(in the rows, 128 means zero)
One turn moves each row of this set onto another row. After a few examples, where does it send each row asked below?
Z116: [138 137 134 154 168 116 150 142 143 120 137 116 129 129  99 184 155 139
 135 125 138 103 157 109 138 170 133 128 114 152  99 143 108 111 104 163
 113 154 125 139 126 118 102 119 129 152 166 117 113  94 111 161 127 145
 101  90 118 117 126 108]
Z463: [151 135 147 107 130 127 125 126 103 113 151 132 135 132 141 139 146  72
 126 127 143 142  97 142 130 119 121 146 118 132 158 177 120  94 106 123
 139 139 102 124 118  97 126 144  86 123 119 142 167 119 110 182 133 127
  94  97 138 136 109 131]
Z862: [126 173  94 120 117 111  79 140 109 139 118 132 131 131 138  94 156 118
 121 151 123 124  89 162 159  84 102 124 131 126 161 139 122  84 126 121
 132 137 126 150 105 127 163 116 126 118 128 114 130 156 140 163 116 124
 109 125 157 119 138  92]
Z837: [142 169  87  97 104 142 134 125 138 119 142 132  94 133  90 124 107 161
 114 138 149 154 117 120 141 144 167 102 169 130 134 120 177 120 123 126
 111 121 126 112 114  87 124  88 120 109 119 141 138 141 175 152 101 118
 132  96 119 131 106 140]
Z57: [153 146  79 104 109 140 165 136 122 127 132 116 102 120  95 142 126 156
 106 124 158 158 101 108 122 161 152 113 155 140 129 127 145 112 131 127
 121 129 130 107 130  88 125  74 130 142 133 128 157 133 171 164  85 113
 118 100 126 103 110 116]
Z501: [126 133 144 130 126 134 157 143 100 134 110 108 135 112 140 121 143 111
 187 106 136  86 137 135 140 157 181 122 118 144 134 117 130 121 110 163
 107 126 137 139 150 144 103 115 140 110 162 137 111 109 137 116 115 130
 150  95 137 140 127 122]
Z835: [123 148 131 145 161 112 122 150 117  75 167 116 106 129 100 172 139 143
 127 154 133 116 167 126 122 148 148 115 123 155 128 134 124 100 113 146
 100 135 155 137 132 107  88 145 106 137 158 113  83 121  92 154 117 144
 129  99 141 126 123 121]
Z701: [134 141 120  84 117 133 106 126 112  97 139 133 111 148 135 116 127 112
 125 172 136 116 109 153 127 103 102 118 124 136 162 148 113  72 132 109
 147 143  99 134 119 129 155 142 101 110 119 143 161 108 143 202 147 136
 110  94 134 104 115 110]
Z990: [125 156 133 135 159 125 122 133 135 108 149 145 119 140  90 161 137 180
 126 142 140  93 178 130 159 132 136 100 125 173 123 138 136  97 114 165
 111 152 134 139 116 122 106 132 137 111 158 124 114 104 116 155 144 145
 116  90 112  90 115  98]
Z235: [158 162 109 149 138 160  93 146 110 117 109 111 114 126 156 119 165 111
 152 123 109 157  87 135 160 117 101 122 148 134 127 179 112 124 122 141
 154 172 117 132 141 145 154 112 125 130 112 106 155 141 154 149 114 161
 131 131 147 107 104  79]
Z739: [134 138 125 126 126 106 111 130  80 130 103  99 131 132 121 104 133 157
 187 129 136 118 137 143 155 150 145  93 142 151 122 110 138  99 106 135
 118 134 130 126 118 154 107 126 143 121 181 118  91 111 118 132 122 120
 155 136 113  97 127 144]
Z956: [147 153  69 101 125 150 157 138 129 128 127 111 102 120 104 136 118 154
 107 131 152 156 110 107 133 164 154 102 151 134 127 121 142 111 141 134
 102 140 101 104 136 105 132  74 122 127 118 137 157 127 190 154  97 124
 128  80 120 126 112 128]
Z404: [164 133 109 136 143 168 106 129 129  85 125  93  83 150 142 139 117 109
 141 141 111 127 117 142 151 107 107 126 152 128 130 160 115 117 113  96
 142 138  92 126 151 148 153 144  90 112  97 126 170 106 139 174 133 161
 120 120 121  90 103 125]
Z138: [141 153  75 100 118 140 141 129 139 115 132 101  78 135 105 132 118 130
 101 122 148 158 108 104 121 179 165 117 149 108 117 112 147 117 131 125
 117 118 119 110 128  99 122  90 112 142 127 121 125 134 175 159 108 118
 126 108 133 132 112 160]
Z314: [152 135 103 127 141 109 144 130  76 110 111  88 110 118 130 145 129 139
 189 118  99 116 143 145 121 168 146 126 138 140 164 105 109  93 124 132
  91 140 131 140 125 159 122 109 144 123 148 110  83 101 120 136  89 152
 146 130 135 109 120 128]
Z595: [147 147 140 155 143 118 146 119  62 120 125  95 137 115 126 138 126 142
 200 112 106 126 131 143 139 130 167 106 134 150 128 138 158  98 110 130
 104 153 117 126 137 135  92  91 162 110 161 123 130 124 130 126 115 125
 147 112 121 124 143 107]
Z545: [143 143 138 111 126 129 123 113  97 137 108 106 132 137 127 132 121 145
 191  96 127 131 152 144 147 170 154 123 131 156 138 129 125  89 120 155
 106 158 119 153 101 147 112  96 146 118 130 123  93  93 150 143 131 161
 152 105 146  98 118  88]
Z398: [142 164  99 145 138 140  67 161 124 138 108 106 140 123 139  82 149 127
 137 146 129 140  86 155 193  96 100  98 144 146 135 157 124 116 110 132
 126 140 116 130 136 131 159 128 106 117 116 124 137 152 135 131 104 137
 135 121 146 123 125 109]
Z271: [129 144 116 115 137 125 110 127 104 117 120  91 132 137 136 117 126 136
 185 118 124 109 158 154 151 134 166 118 110 136 139 111 150  68 124 137
  83 134 133 157 137 118  93 110 126 107 143 126  82 118 142 121 112 123
 151 107 172 135 139 116]
Z826: [149 159 108 144 141 150  79 157 131 113 110 129 102 109 168  99 147  79
 135 130 118 131  89 141 147 131 130 130 143 124 145 154 107 143 112 152
 125 120 137 137 134 146 160 138 105 117 109 117 124 154 129 140  90 164
 129 123 152 138 121 113]
Z134: [171 124 116 110 153 150  96 145 146  79 140 141 105 131 155 116 117 109
 133 146 132 109 115 153 146 124 124 125 129 136 149 170 130 104 100 133
 129 122 125 129 134 118 139 152  76  97  97 137 167 111 112 162  93 145
 107  96 148 105 106 119]
Z962: [116 153 127 149 159 128 123 132 147 111 129 109  99 142  92 168 137 145
 131 152 130  89 171 116 153 146 139 115 127 139 100 111 120 120 110 145
 104 136 126 141 130 141 115 144 122 126 169 126  85 101 124 152 150 152
 116  95  99 133 127 146]
Z892: [126 155 123 140 162 131 149 151 105  78 168  98 104 127  87 186 135 156
 139 155 108 100 159 120 120 140 138 106 124 154 123 130 110 109 134 142
 106 172 127 125 143 145 110 133 137 127 150 115 115 102 136 151 143 158
 130  78 128 129 113 106]
Z992: [143 178 119 134 131 122 106 132  98 136 127 115 134 120 144 123 159  88
 143 114 103 140  69 137 141 114 112 134 121 120 151 178 119 104 129 144
 149 172  99 133 117 121 161 104 136 132 121 113 149 150 146 161 135 134
 110 117 146 149 125  99]
Z249: [172 116 122 141 148 152  99 138 135 118 114  87 135 131 125 127 131 108
 144 144 142 135  98 143 168 106  95 122 136 144 116 174 129 110  95  97
 128 130 101 122 153 102 138 140  78 135 115 141 172 116 111 160  98 127
 103  99 132 116 125 132]
Z770: [127 150 129 160 163 109 126 147 118 116 163  85 134 130  77 175 126 158
 129 154 130 127 161 138 151 128 130 107 132 154 100 123 127 102 101 116
  81 151 120 131 115 123  90 121 119 135 148 116 108 110 114 153 134 153
 121  80 132 131 149  99]
Z717: [144 154  75 102 114 156 143 135 126 103 135 127  81 134 118 138 140 137
 112 129 152 165 123  99 121 161 164 110 159 124 130 128 152 116 139 138
 115 129 130 104 145  90 115 101 110 131 141 127 138 141 174 152  92 108
 132 114 123 123  93 159]
Z782: [128 175 109 141 112 119 111 141 111 126 116 129 104 127 145 118 163  83
 142 144 101 124  82 148 134 108 116 146 152 114 179 147 111 132 122 129
 138 127 130 142 122 134 173 125 118 115 129 120 115 151 128 158 110 144
 119 140 128 160 113 128]
Z346: [141 134 132 121 110 117 123 134 122 131 138  99 121 146 123 138 136  87
 141 160 127 120 105 151 131  90  91 142 158 119 151 139 111 126 105  90
 122 114  94 126 111 134 154 143  88 124 132 140 162 109 126 188 129 137
 113 107 111 133 113 145]
Z426: [153 153  83 111 114 135 126 128 138 130 137 124  94 132 107 126 113 150
 102 133 157 175 124 113 132 154 156 108 173 127 117 122 163 115 120 120
  92 108 117 115 105  95 113  81 110 126 128 127 138 146 170 166  82 122
 130 103 118 112 123 130]

Z314 -> Z545
Z990 -> Z835
Z398 -> Z782
Now find these:
Z249 -> Z346
Z837 -> Z717

